A: several groups of rows, each row roughly a mix of its group's hidden directions
A (112 x 11)
[[-67  10 -52  11  37  12   1  29 -13 -12  15]
 [-67  14 -54  18   9  26   9  24  28 -11   7]
 [-39  42  30  12  20 -20 -13   2  22  17  65]
 [ 26 -55  -2 -30 -18  13  -4   3 -45 -51 -23]
 [ 41 -17  45 -20  40  17   5 -37 -27 -41  11]
 [ 20  21  60  11 -21  41  -1 -15 -41 -25  34]
 [-20 -22 -35 -11 -28  25  62  -5   8  41  32]
 [ 29  -1   6 -13   4  33 -75  19  34  -7 -31]
 [ 42  32   8 -23   0 -52 -12 -20 -30  47 -22]
 [ 10  11 -47 -24  -4 -13 -15  17   2 -55  59]
 [ 21 -56 -47   1 -17  25  14  -5 -10 -38 -43]
 [-48  55   3 -17  27   1   9  18  14  44  37]
 [-28  -8  23 -14 -21  63  26  -6  -9  21  55]
 [  0  55 -47   0 -31   6  -8  16  53 -18 -24]
 [-10   5  29 -48   5  -5 -17   7 -65 -21  44]
 [  9  40  44 -34  30  38  32  35   1 -29 -13]
 [ 28  44  43 -45  19  34  25  15 -25   8 -25]
 [-20 -54  -3 -12  40 -40 -26  47  26  -8   3]
 [ 21 -22 -38   3  28 -77  30   4   7 -12  -9]
 [-43  10  30  -5 -33   8 -36 -38  14 -58   3]
 [-21   7 -21   8 -15  18 -26 -17  -6 -79  40]
 [-25  33 -39   2   4 -50 -16  23 -28  53 -10]
 [ 64  -4  38 -33   9  21   8 -46  -3 -31  -6]
 [-31  13 -19 -34  -9 -20 -50 -41  54  -8   4]
 [-24   2 -87 -21 -13 -11   4   8  16 -31  10]
 [-22 -20 -45 -12 -36  42  21  12  31  51  -4]
 [ 45  60   2   0  -8  28 -31 -42  -1  -9 -31]
 [ 32 -22 -15  16   3 -64  56  -1 -21 -20  15]
 [ 45   4   7 -19  28 -23  16  31   7  71  16]
 [ 31  -2  63  12  14   8 -45 -19 -17 -46  13]
 [-30   9 -57 -36  -8 -22 -33 -24  50  -5   5]
 [-49 -25 -10  19  40  34   4  23  -9 -50  29]
 [ 44   1  53 -38   3 -38 -36  12  -3 -33  -7]
 [-17 -19 -51  17  14   6  10 -17  10  37 -68]
 [  8   2  18  -9 -34  66  33 -19 -14  14  50]
 [-36 -24   2 -25   8  27  23  40  65   8 -23]
 [ 38  32  -3  -5 -56   4   0 -11  61   0 -29]
 [ 58  20  29   2 -50 -40 -21   3  18  16 -25]
 [-17   3 -43 -17  -5 -14  42  20  21  69 -16]
 [  4 -26  18  -4  23  56  13 -12  12 -70  17]
 [-71 -43  -6  33  17  23  15  21   1   2  29]
 [-45   4 -12  12  -7  14  24 -21  30  74 -20]
 [ 10  20  -2 -25 -17 -10  -1  28  -5 -47  76]
 [  5   7   0 -28 -33 -23  56  63 -25 -10  12]
 [  5   0  69  14 -24  42 -21  14 -33 -24  26]
 [ 81 -18  12  -3  15 -24   6  -5  -7 -42  25]
 [-52  38  28  -9  44   3 -55 -11   2  -5 -16]
 [ -5 -49  48  -2 -16   5 -28 -32   9 -14  57]
 [ 19  -7  -2  11  20 -64  54 -16 -28 -25  26]
 [  3  70   1  35  22   2  22  -5  39  41  -7]
 [ -6 -63 -68  12 -24  -3  -4  -8  -6 -17 -21]
 [-43  15   3  23  14 -60  47 -14 -38  -6   5]
 [-30  18  13  -2 -44  76   5  -9  -6  31  13]
 [-36 -51 -26  35 -13 -16 -18 -11  38 -23  40]
 [-58  47 -19 -12  24 -12   1  18  -3  30  47]
 [  1  -5 -10  68 -15 -51 -25 -17  42   9   5]
 [ 38   9  35 -42  11 -41   0  25  18  54   8]
 [-45  30  18  15  12 -30  49 -31 -44  -4  22]
 [ 39 -40  42 -24 -13  -1  18 -42 -22  45   0]
 [  6  62  14 -29  24  27  30  16   2  46 -27]
 [-46  13 -16 -50  11 -10 -10  23 -52   8  40]
 [  0  31  65   1  27   9 -26 -21 -33 -37  27]
 [ -7 -20 -78  47 -13 -28  -5  -5  -4 -18 -16]
 [ 27 -41  -1  -9 -22  20  56   3  -7   4  60]
 [-52 -20 -31 -52   2  18  -3   4 -34  16  43]
 [ 45  32   5  54   3 -22  -8 -27 -30 -45   8]
 [ 33 -57  54  -8 -20  29  21 -34   7   4   9]
 [  7 -64 -35  34 -27 -24 -20 -13   0 -43  -6]
 [-59  18 -58  17   7  17  -5  42  15 -21   7]
 [-41  67  -3 -25  33   3  18  33  -5  25  20]
 [-17 -12 -29  34  -6   1   9  -6  72  45 -22]
 [ -4  55  38 -39  33  31  30  36  -3  -8  -5]
 [-73 -22 -28  35  -9   6   9  32  17  26  15]
 [  8   0 -50  23 -11 -47 -21   0 -59 -31  -3]
 [-23 -66 -13 -32 -18  -7 -23   8 -35 -37  25]
 [ 16  -3  55 -12   6 -18  13   7   7  68 -40]
 [-65  13 -10 -24  16   6   7  26  39  44  28]
 [-27  30  67  24  -3   6 -11  -6 -50 -27  12]
 [ 23 -43  51   7 -36 -16  12 -23   3  55  -1]
 [-10   5 -71 -41  -5 -33  15  20  31  27  -3]
 [-20  20   6 -31 -45 -14  17  30  -4 -51  49]
 [ 34 -10  20 -11 -10  52  11 -20  36 -62   0]
 [  5  21  55 -10 -18   2 -14   6  -6 -38  69]
 [-11  31 -37 -39  10 -17   6  40 -58   6 -30]
 [ 42   7  18  11 -65 -38 -26  25  17  20 -20]
 [-58 -11 -42 -12 -17  25  25   6  25  53  -2]
 [-55 -33 -15 -12 -21  35  30  21  13  42  28]
 [-12   0  80  38 -13  33  11 -12 -28  -6  -2]
 [ 12 -23  21 -12  58 -42 -45  19  12 -37   4]
 [-27 -21 -41  47  11  36  -1 -35  -8  -6 -50]
 [  3  34 -35   7 -58   2  -6  20  59   5 -24]
 [ 12  72   7  38  18  -7  14 -10  30  43  -9]
 [-59  15 -61  10  11  25   0  36  11 -23   9]
 [-23   3 -47  -6 -33   0  62  45 -20 -11   9]
 [ 48  53  -3 -26  -3 -46 -16 -19 -15  28 -29]
 [ -7  22  21 -16 -13  77 -50  -5  16  14  -4]
 [ 29 -34  28  -6 -56  19  22 -29  38  35 -10]
 [-29 -18 -36  15   3   6   8 -23  11  28 -78]
 [-67 -10 -30   0 -27  23  22  16  13  50  -9]
 [ 17 -32 -43  -9 -30  12  64  -2  12  29  29]
 [ 37 -34  53 -21  31  18  16 -46 -26 -14  12]
 [-29 -17 -26  19  -1  10  21 -16   5  36 -77]
 [ 18 -53  42   3 -44  22  24 -27  27  31   2]
 [-13 -14 -20  13 -18  10  -5  -2 -29 -84 -31]
 [-58   3 -30   0 -49  10  27   3  -7 -50 -14]
 [-47  41   2 -44  20   3   5  23  -4  54  25]
 [-59  -2 -25  39   9   4 -13  54   9 -32  17]
 [ -8 -64  -5   5 -17  27   8  -8  66  11 -21]
 [-17   9  32 -29 -45 -18  -5  13 -10 -73   1]
 [-53  14 -49   9  15  43  13  15  32 -35   8]
 [ 30 -41 -37   0 -19  -9  -2  11 -37 -44 -50]
 [ 63   7  44  -6  18  10 -26 -15 -14 -45  27]]
the three rows of each list that fit no group, in list order (the others fit one group, some only roughly)
    Z_927: [-75   4  23  21 -35  33   9  15 -23  23   0]
    Z_331: [ -2 -40 -29 -30 -10 -17 -14  25 -57 -51  -4]
    Z_819: [-17  43  10   4  14  12  17   5  54  66 -13]
    Z_522: [ 3 51 59 -5 26 12 18 18 45 24 -3]
    Z_190: [-38 -16 -43   9  15 -65  18  19  12  14 -34]
    Z_321: [-26  13 -51 -40 -35 -19   3  15  16 -47  30]
    Z_733: [-17 -67  27  -1  17  46  26 -13 -11 -24  30]
    Z_127: [ 28 -39 -46 -22 -24  35  -3  18  46  31 -11]
    Z_978: [ 37  18  -7  49   7 -16  52  17 -39  11 -35]
    Z_487: [ 23  15 -26  -9 -15 -56  48   8 -30 -30  35]
    Z_842: [-12  20  75  -6 -19   5 -28 -21   9 -24  43]
    Z_720: [ 19 -23  36   2 -24 -39   5 -20 -14  73  -6]
    Z_626: [ -5 -83  13 -10 -22   8 -17 -15   2 -43  14]
    Z_849: [  7 -54   7  -6  29 -12 -51   4   2 -59  11]
  Z_978; Z_487; Z_849
    Z_652: [-15  24 -39 -52 -24 -36 -20  15  23 -40  25]
    Z_909: [ 42 -21  48 -33 -40 -13   3 -27  39  -1  27]
    Z_492: [-21 -13   1  32   6  31 -42 -53   1 -54  -9]
    Z_204: [ -7 -12 -55   3  -9  -4  59  38 -16  24 -33]
    Z_980: [-45   2 -13   6 -50  50  27   4   1  48  -3]
    Z_411: [-19  30 -12  33   9 -39 -37  -2 -70   3   6]
    Z_583: [ -1 -10 -85  12   5   8  41  27 -12  14  -3]
    Z_290: [ 34  -5 -30 -28  25 -31  14  24  16  66 -23]
    Z_335: [ 14  -7  -9  38  19  33 -22 -13 -31 -64  36]
    Z_683: [-51  24 -15  12  54  21 -37   6 -37 -22 -11]
    Z_167: [ 45  -5   1  11   0  -7   6  16 -30 -74 -38]
  Z_909; Z_411; Z_683
    Z_968: [ -9  22  -9  25   8 -45 -43  60 -29 -25   5]
    Z_967: [ 21  -9  -2  61  30  41 -21 -28 -37 -29   2]
    Z_384: [-33  -5 -56  20  14  -4 -18  49  25 -45   4]
    Z_399: [-35   6 -19  -5 -36   3  14   8 -16 -76  33]
    Z_278: [ 18  28 -64  26  -3 -26   9   3 -29  11 -51]
    Z_985: [ 39  18  41  -9 -13  60  -9 -27 -24 -17  36]
    Z_334: [-36 -76  -5 -19 -12  21   3  10  47   5  -3]
    Z_245: [-51  35 -42  16 -40 -13  -5  40  16  -1 -27]
    Z_107: [  4 -39  21 -10   0  56  38 -50  30  -9  13]
    Z_894: [ 41 -33 -42  -8 -43  33  38   9  19  26  15]
    Z_865: [ 14 -20  60  -8  26  19 -12 -30  55  21 -22]
  Z_384; Z_245; Z_865
    Z_482: [  7 -69  56  10  13  26  19 -16 -12 -11  22]
    Z_772: [ 46 -16  -6 -15  26 -24  21  23  -2  65 -36]
    Z_507: [-35 -75   0 -14 -27  31 -12  20  -9 -30  10]
    Z_276: [  5  25   3   1  21  -7 -74   8  21 -12 -56]
    Z_874: [ -2  14  20  26 -52  44  21 -47  -9  40   7]
    Z_813: [-29   0  15  26  -1  28 -48 -58   8 -45  -8]
    Z_431: [ 39   4  19 -39  -2 -38  32  55  -6  36   5]
    Z_561: [  9   9  18   1  36 -41 -34  27 -65 -26   9]
    Z_153: [ 29  -6  -2 -28   3 -25  42  43  -2  66   6]
    Z_94: [  0  40 -13   2  22  29 -18   6  21 -80  -2]
    Z_728: [ -5  16  36  -4 -15  63  11   4   4  26  60]
  Z_507; Z_874; Z_728
    Z_345: [ 77 -19   8  11 -16 -16  37  -3 -20 -29  25]
    Z_883: [ -4  42 -40  26   8  10  20 -20  29  62 -23]
    Z_213: [-84 -12 -19   3  18 -25   3  21  12  29 -21]
    Z_312: [ 49   3  43 -12 -18  56 -11  -3 -12 -15  44]
    Z_867: [ 32 -27  34 -39  -1  38   9   7 -37 -54  -6]
    Z_49: [  7  -8 -11  12  24   4  32   7   9  87 -24]
    Z_723: [-34  40 -39  15 -16 -26  45 -23 -14  32 -33]
    Z_754: [ 15  13   9   6   2   3 -75  22  18 -12 -56]
    Z_344: [ 34 -15  25 -25  -2  60  20 -29  31 -44   7]
    Z_380: [-45 -25  37 -17 -14  52  21  27  35  28   1]
    Z_445: [-30 -68  26 -10 -12  -2 -27   6  16 -38  36]
    Z_324: [ 26  -8  10 -19  29  49   7 -18   2 -73   9]
    Z_219: [ 21 -10  28  -5  53  10 -13  -6 -46 -58  20]
    Z_684: [ -4 -47  35  -7  11  46  20 -53 -31 -10 -16]
    Z_795: [  8  33   4 -33 -19  83 -23  -4  12  -3  -9]
  Z_380; Z_684; Z_795
    Z_292: [ 11   2 -49   2  25 -68  12  16  -1 -39 -24]
    Z_955: [ 14  62 -34 -13 -30 -38 -12  14  12  38 -26]
    Z_217: [-57  11  38  13 -35  45  15   3 -32  17  21]
    Z_461: [-14 -50  35 -14 -11  48 -29  45  19  -4  25]
    Z_515: [ 12  14  65  -6   2  26   2 -20  43  49  18]
    Z_249: [ 25 -17  11  12  66 -24 -33 -37  -7 -41  -3]
    Z_975: [-48 -13 -10 -66  -5  -2  -4  22  -9  51  11]
    Z_172: [-35   2 -16  30  24  12 -13  51   3 -64  18]
    Z_211: [ 28   0  -3 -36  -5 -31  45  65  -9  24  17]
    Z_467: [ 50   1  25   0  32  10  -5 -33  -1  69  12]
    Z_981: [-14  -2  32  24  11  23 -56 -61  19 -25  -7]
  Z_292; Z_249; Z_467
    Z_934: [ 41  -7  32  19  49   8 -10 -17   2  65  -9]
    Z_779: [ 28  15 -31   5  15 -71  40  33  17   6  -9]
    Z_988: [-28 -30  18  -5 -40  61  -4  30  15  27  33]
    Z_174: [-37  21 -38 -38 -34 -24  -3   4  46  -2  42]
    Z_197: [ 31   3 -18 -33   0 -30  44  54  -3  45  12]
    Z_235: [-19  -3  27  19   7  19 -58 -60  16 -31 -14]
    Z_39: [ 16  45 -53  20  -3 -45 -32  15   4 -23 -31]
    Z_792: [ -8   1 -15 -24  14 -65 -12   9 -20  66   9]
    Z_454: [ 58  -2   4  17  13 -62  11  -3 -21 -44 -12]
    Z_469: [ 15  17  10  32 -72  43  26  -5 -30   5  -9]
  Z_779; Z_39; Z_792
    Z_987: [-21  13 -45 -45 -28 -29 -18   6  23 -50  25]
    Z_449: [-26  15 -50  19  54 -24  -7  32 -23  16  35]
    Z_362: [ 42  10 -52  39  -9 -33  -4  -7 -37 -16 -37]
    Z_518: [ 22 -53 -11 -50  -8  28  36  19 -37 -24   2]
    Z_288: [ 47 -27   5  16  55   0 -23  -3 -10  35 -48]
    Z_385: [ 76 -15 -12  -7  -7 -11  45 -15  -6 -16  37]
    Z_759: [ 45   5  13 -11  -8 -21 -14   5 -71 -40 -24]
    Z_698: [-27  33  46  25  26 -42 -13 -18 -46 -27  -8]
    Z_56: [ 27  72 -40 -24 -14 -17   0  -6  25  -2 -32]
    Z_998: [  5  16  54  13   2  17 -36 -19  -2 -33  62]
    Z_466: [-29 -61  39  30 -17  27  19   4  30 -18  25]
    Z_943: [ -6 -42 -55   5 -10 -45  40  27  19  22 -16]
    Z_408: [ 38 -33  72 -19  -5  33  -1 -10  15 -24 -16]
    Z_596: [ 17  37  30  21 -32 -31  -6  27  17 -40  52]
  Z_449; Z_518; Z_596
    Z_618: [-46  20 -44  15  12 -32 -28  45 -31  24   2]
    Z_129: [ 27 -43 -57   2 -30 -18  48  18  13  20  -9]
    Z_470: [ 61  -5  51   9  41  -4 -40  -5 -15 -11  14]
    Z_474: [ 10 -54 -42  12   3 -41 -28 -17  20 -35  32]
    Z_839: [ 46  45  40  48   0 -43 -15 -11  -4 -10  -7]
    Z_281: [-36  36  31  17  44 -44  13 -31 -31 -20   3]
    Z_303: [ 34   7  56 -30 -13 -25 -12  33 -20 -49  16]
    Z_147: [ 47 -27  -3  16  46   9  11   7 -24  36 -53]
    Z_332: [-13  49 -34  19 -43 -30 -21  41  31   4 -18]
    Z_315: [ 22  20  66   2   0  41  24  28 -41  -4  16]
    Z_669: [-69  -4 -38 -25  32  -7   7  -6  30  38   1]
    Z_238: [ 39 -35  47  -8  -6  44 -11  15  -8 -22  49]
    Z_662: [ 60  -1  12  -1  22  18 -19 -19   0  56 -43]
    Z_284: [-22  -2  11  26  -2  34 -43 -47  -1 -60  14]
  Z_474; Z_315; Z_662
    Z_776: [ -2  44 -51  -3 -35 -28 -16  17  25  43 -28]
    Z_996: [ 48  40 -40  -5  30 -16 -15 -42  18  -8 -35]
    Z_200: [ 34 -29   1  17  19   6  39  33 -33  49 -40]
    Z_143: [ -4 -84   7 -13 -24   0 -25  -7  -9 -40  12]
    Z_921: [ 50 -23  57 -19   0  19  14 -51   8 -22   1]
    Z_872: [ 28 -15  21 -34  -5  38  37 -64  17  23  -6]
    Z_33: [-27  46 -47   9 -16 -19   4  57  34   6   1]
    Z_38: [-42  20  -2 -10 -51  10  12   8  -3 -60  39]
    Z_374: [ 64 -54 -39  11 -15 -16  16  11  -8 -27 -10]
    Z_404: [-53 -11 -37  12  15 -62  23  16   5  18 -28]
    Z_41: [-15  16  35  20  -9 -20 -39  -8   7 -78   3]
  Z_33; Z_374; Z_41
    Z_705: [-15  52  45  22  14 -54 -19  21   7   3  29]
    Z_992: [  2   2  18  19  17 -44 -40  51 -47 -30   8]
    Z_27: [ -7  25 -45  18   3 -58  40 -25 -10  18 -35]
    Z_790: [ 44  -9  67  29  34  10 -34 -15 -17   6  -7]
    Z_873: [ 76 -13 -10  10 -12 -56  23 -17   0   3   9]
    Z_581: [  5   9 -59  64  -6 -17   7 -21  32  20 -19]
    Z_138: [-47 -41 -15  11  39  27  -8   0  -3 -61  -7]
    Z_265: [ 15 -51  68   1   1  -1  17 -34 -12  33  11]
    Z_787: [-1 15 19 16 11 38 26 -9 76 37 -7]
    Z_226: [ -9 -19 -44  60 -11 -27 -15 -20   5 -46  27]
    Z_401: [ 62  42  -2  47   1  -7   6 -31 -25 -13 -27]
    Z_60: [-47  23 -31 -38 -35 -19  -3  -9  41 -15  40]
    Z_356: [-19  34   9  25  15 -19 -81   3   5  -7 -28]
    Z_186: [-29  31 -42   8 -22  31  10  -5  67 -22 -12]
    Z_232: [ 23   0  23 -13 -13 -51  -2 -20 -34  69  -7]
  Z_873; Z_138; Z_356
    Z_381: [ 49  25  39  -2 -18  58 -12 -34 -13 -10  23]
    Z_636: [ 11 -42  13 -22 -14 -11 -15  30 -38 -68 -12]
    Z_87: [-32  41  40   3  46 -22 -31 -29 -24 -31  -1]
    Z_495: [ -3   0 -71   7   1  11  28  25  10   6 -60]
    Z_337: [ 22 -17  -4 -18 -39  72  20  -3  14  22  38]
    Z_301: [  1 -19 -82   6  14   0  23  15  -6  12 -44]
    Z_8: [-35 -25 -42   2  20 -69  29  17  -1  10 -17]
    Z_15: [-15  22   2   8  11 -24 -76 -20   5 -37 -35]
    Z_104: [-20  25  75 -14   4  52  -5   2  14  21  -4]
    Z_9: [ -7  27 -26   6   4  26  -5  28  32 -79   1]
    Z_949: [ -8 -13 -33  56  -1 -15   5 -48   1  -4 -57]
  Z_15; Z_104; Z_949
